Rotation paths and how fast each direction turns (degrees a step):
Each turn is a multiple of 5 degrees from 10 to 175, or 0.
Each row of a path follows its step; steps can be skipped.
Rotation 1:
step 0: [ 1.28  0.54  1.56 -1.29  2.35  1.39 -0.46  2.56 -1.28  0.00 -1.60 -1.42
  0.59  1.74 -0.59  0.27 -1.37 -0.39  0.97  0.29  1.29 -0.71 -1.49 -0.79
  3.07 -2.14 -0.71  0.42  1.76  0.47  0.03 -1.53 -1.63 -0.75  0.33  1.80
 -0.16 -1.16 -2.11  0.99 -0.12  1.11 -2.23  1.10  0.35  1.66 -0.17 -0.10
  1.32 -0.57  1.26]
step 1: [-0.07  0.21 -1.55  1.28 -2.20 -1.27 -1.34 -0.32 -0.93 -0.14 -1.15 -0.98
  0.76 -0.38  0.60 -0.32 -0.41  2.05 -0.61  0.44 -2.34  1.66  2.34  1.05
 -3.00 -1.13 -1.49  0.51  0.02  0.21  0.42  0.72  0.34 -1.78 -0.91  2.52
 -0.26  1.72  1.57 -1.35  0.78 -1.97 -1.04 -0.44  0.71  1.45  1.27  0.26
 -1.48  0.66 -2.29]
step 2: [-0.53 -0.03  1.76 -1.89 -0.56 -0.06  1.05 -2.83 -2.62  1.20  0.53 -1.78
  0.82 -0.24  0.94  0.31  1.67 -0.98 -0.39 -0.96  0.49 -0.39 -2.78 -0.80
  0.46  1.99 -0.77 -1.83 -0.36 -0.36 -1.49 -1.30  0.22 -0.50  1.86  0.96
 -0.85 -1.63 -1.54 -0.42  1.04  1.97 -0.99  1.64  0.78 -0.98  1.50 -0.78
  1.67 -1.52  1.29]
step 3: [-1.58 -1.42  0.50 -0.08  2.36  1.14 -2.59  0.76  1.39 -0.43  1.41 -0.26
  0.92 -0.03  1.61 -3.10 -0.01 -0.12  0.55 -0.10  1.00 -1.76  1.61 -0.17
 -1.35 -1.94 -1.25  3.39  0.70 -0.76  0.67 -0.55 -1.22  0.40 -0.59 -0.30
 -0.27  1.66  0.42 -1.21 -0.60 -0.19 -0.74  0.02 -0.82  1.69  1.10 -0.49
 -0.23 -0.21 -3.17]
step 4: [-0.40 -0.06  0.85 -0.78 -2.08 -1.44 -1.31  0.16 -0.97  2.14 -0.63  1.72
  0.60 -1.87 -1.78 -0.60  0.99  1.46  1.27  0.81 -2.28  2.06  0.96  0.53
  0.95  2.29  0.46 -2.70 -0.06 -0.07 -1.35 -0.25  0.53  1.16  1.70 -0.15
  0.09 -1.37  0.41 -2.12 -0.03  1.17 -1.87  1.29 -2.24 -1.56  0.12  1.67
 -0.71  0.51  0.39]
step 5: [ 0.96  1.27  1.05 -0.39  2.86  0.53  0.57  0.14  0.51 -0.67  2.75 -0.98
 -0.55 -2.19 -0.65  0.76 -2.05 -0.02  0.15 -1.73 -0.83 -2.33 -1.47  1.56
 -2.91 -0.32 -0.86  0.98  0.07 -0.94 -0.35 -0.15  0.32  1.31  0.39 -1.94
  1.39  1.59 -1.87  0.58 -1.49  0.20  0.06  1.15  1.50  0.49  0.65 -2.02
 -0.23 -1.80  0.52]
step 6: [ 1.18 -2.51  0.81  0.79  0.66 -0.76 -0.71  0.32  0.96 -0.87 -0.93 -0.70
  1.72 -0.29  0.53  1.00 -1.27 -0.74  2.33  1.99  1.87  1.97  0.54 -1.29
  1.63  0.60 -0.76 -0.07 -2.31  0.54 -1.02  0.65 -0.56  0.72 -0.05  0.92
  2.50 -1.14  1.57 -0.44  0.44  0.35 -1.26  0.14 -1.72  1.16 -1.40  2.87
 -2.35  0.48 -1.47]
step 7: [ 0.86  0.70 -1.34 -1.39 -0.28 -1.32  0.27 -1.05 -0.01  0.19 -0.97  0.73
 -2.19 -0.19 -0.02  0.31 -0.51 -0.66  0.96 -1.83 -2.84 -1.04  0.38  1.65
 -1.73 -0.97 -2.58 -0.98  0.86 -0.92 -0.25 -0.30  1.67  0.60  0.62 -2.19
 -0.93 -0.77 -2.28 -1.77  1.41 -0.03  0.18 -3.08  2.61 -0.16 -0.15  1.32
 -0.12  0.87  1.62]
step 8: [-0.38 -1.15  0.74  1.33  3.46  0.07 -0.12 -1.97 -0.51 -1.18  3.13 -1.16
  0.53  0.68 -1.07 -1.00 -0.39 -0.83 -0.55  0.60  1.83  0.33 -0.83 -1.61
 -0.33  1.07 -0.42 -0.34 -1.54  2.07 -1.01  0.95  0.79 -2.21  0.22 -0.01
  2.02  0.07  1.08  0.61  1.33 -0.64  3.22  0.35 -1.62 -2.01  0.99  0.10
 -0.40  0.45 -0.14]
step 9: [-0.40 -1.13 -1.03  0.02 -2.83  2.17 -0.16  0.34  1.95  0.07 -1.11  1.72
 -0.72 -1.15  1.50  0.59  2.23 -2.30 -0.21 -1.24  2.65  0.86  0.93  1.41
  0.84 -1.70 -0.43  0.49  1.27 -1.45  0.13  0.12 -0.94  2.29  1.36 -1.94
 -0.37 -0.80  0.32 -1.93 -0.91  0.66  1.21 -2.22 -0.48 -0.46 -0.63  1.09
 -1.34 -0.29  0.36]
step 10: [ 1.24  0.87 -1.26  0.11  3.34  0.68  1.06  1.00 -0.03  1.91  1.25  1.84
 -1.05  0.84 -2.61 -1.70 -1.02  1.08 -1.35 -0.44 -2.10 -1.93 -0.03  1.36
  1.01  2.71  1.22 -1.57 -0.99  0.90 -0.43  0.04 -0.53 -1.44 -1.18 -1.11
 -0.79  0.28  1.42  0.70 -0.19  0.03  1.07 -0.36 -0.29 -0.20 -0.98  1.91
  1.55  1.74  0.13]
step 11: [ 1.23  0.70 -0.31  0.67 -1.65  0.05  1.07  2.40 -0.03 -1.96  1.06 -1.04
 -0.72 -0.09 -0.45  2.32  0.11  0.46  0.20  1.53  2.64  1.34  1.45 -0.97
 -0.80 -2.52  0.85  0.15  1.44  0.53 -0.30  1.40 -1.63 -0.67  2.87 -0.08
  1.39  1.10 -0.46  0.20 -1.51 -0.65  1.46  1.09  0.77 -1.83 -1.67 -1.21
 -1.22 -0.83  1.73]
Directions:
[ 0.07  0.06 -0.16 -0.76  0.43 -0.28 -0.53  0.06  0.05  0.26 -0.10 -0.21
  0.00  0.62  0.23 -0.09 -0.11  0.22  0.42  0.59 -0.17  0.04  0.33  0.10
  0.12 -0.08 -0.39  0.24  0.40 -0.21  0.45 -0.34  0.17 -0.27  0.04 -0.52
 -0.36  0.14  0.42 -0.13 -0.40 -0.35 -0.40  0.05 -0.25 -0.16 -0.66  0.53
  0.55  0.85  0.60] -> 110
[ 0.69 -0.38  0.57  0.06  0.41  0.01  0.30 -0.39 -0.03  0.30 -0.27  0.14
  0.29 -0.22  0.15 -0.41  0.16 -0.08 -0.08  0.91 -0.29  0.12 -0.35 -0.32
  0.65  0.13  0.15 -0.57  0.18  0.70 -0.22  0.52  0.18  0.01  0.02 -0.01
 -0.16 -0.76  0.30  0.05 -0.60 -0.36  0.18  0.38  0.15  0.20  0.59  0.11
  0.09  0.22 -0.11] -> 170
[ 0.21 -0.53 -0.11 -0.42 -0.02  0.43  0.04 -0.45  0.23 -0.29 -0.59  0.08
 -0.02 -0.38 -0.85  0.30 -0.13 -0.26  0.44 -0.02 -0.40  0.04 -0.15 -0.47
  0.13 -0.38 -0.38 -0.34  0.01 -0.51  0.43  0.03  0.47 -0.19 -0.58 -0.66
  0.64 -0.02  0.11  0.37  0.39  0.06  0.55 -0.17 -0.60  0.14 -0.13 -0.46
 -0.03  0.09  0.00] -> 35
[ 0.65  0.42 -0.49 -0.02  0.52 -0.17  0.17  0.16  0.36 -0.95  0.60  0.27
  0.35  0.34 -0.31 -0.51  0.03  0.10 -0.59  0.49  0.21 -0.20 -0.20 -0.16
 -0.42 -0.43 -0.40 -0.29 -0.08  0.10  0.29 -0.54 -0.32  0.60 -0.31  0.38
  0.06 -0.13  0.26 -0.18  0.52 -0.25 -0.15  0.33 -0.47  0.01  0.15 -0.16
  0.08  0.02 -0.15] -> 145
[-0.14  0.44 -0.35  0.33  0.17  0.60  0.20 -0.46 -0.05 -0.18 -0.54  0.37
  0.14 -0.59  0.18 -0.94  0.04  0.12 -0.06  0.34 -0.31  0.24 -0.42 -0.18
 -0.28  0.10 -0.22  0.59 -0.32  0.20  0.69 -0.04  0.01 -0.21 -0.13 -0.13
  0.41  0.60 -0.15  0.05 -0.35  0.11 -0.22  0.01  0.74 -0.57 -0.38  0.47
 -0.20 -0.06 -0.21] -> 170
[-0.11 -0.18  0.24  0.21  0.88  0.39 -0.07 -0.06 -0.18 -0.62 -0.05  0.52
 -0.34  0.09  0.10  0.33  0.06  0.25  0.22  0.11 -0.10  0.05  0.39 -0.45
  0.09  0.31 -0.28  1.05  0.04  0.42 -0.42  0.13 -0.59 -0.29  0.46 -0.03
  0.46  0.03  0.01  0.05  0.18 -0.12  0.04  0.10 -0.09  0.33  0.16 -0.61
  0.69 -0.36  0.61] -> 135
[ 0.21 -0.25  0.47 -0.02  0.31  0.20 -0.23  0.26  0.41  0.55  0.40 -0.37
  0.05 -0.29  0.06 -0.46 -0.41  0.13  0.19 -0.18 -0.20  0.41 -0.10 -0.11
 -0.74  0.16 -0.53 -0.01 -0.41 -0.38 -0.41 -0.38 -0.22  0.21  0.64 -0.60
  0.60 -0.54  0.09 -0.63  0.36  0.16  0.31 -0.01  0.16  0.19  0.30  0.62
 -0.45  0.08  0.21] -> 20
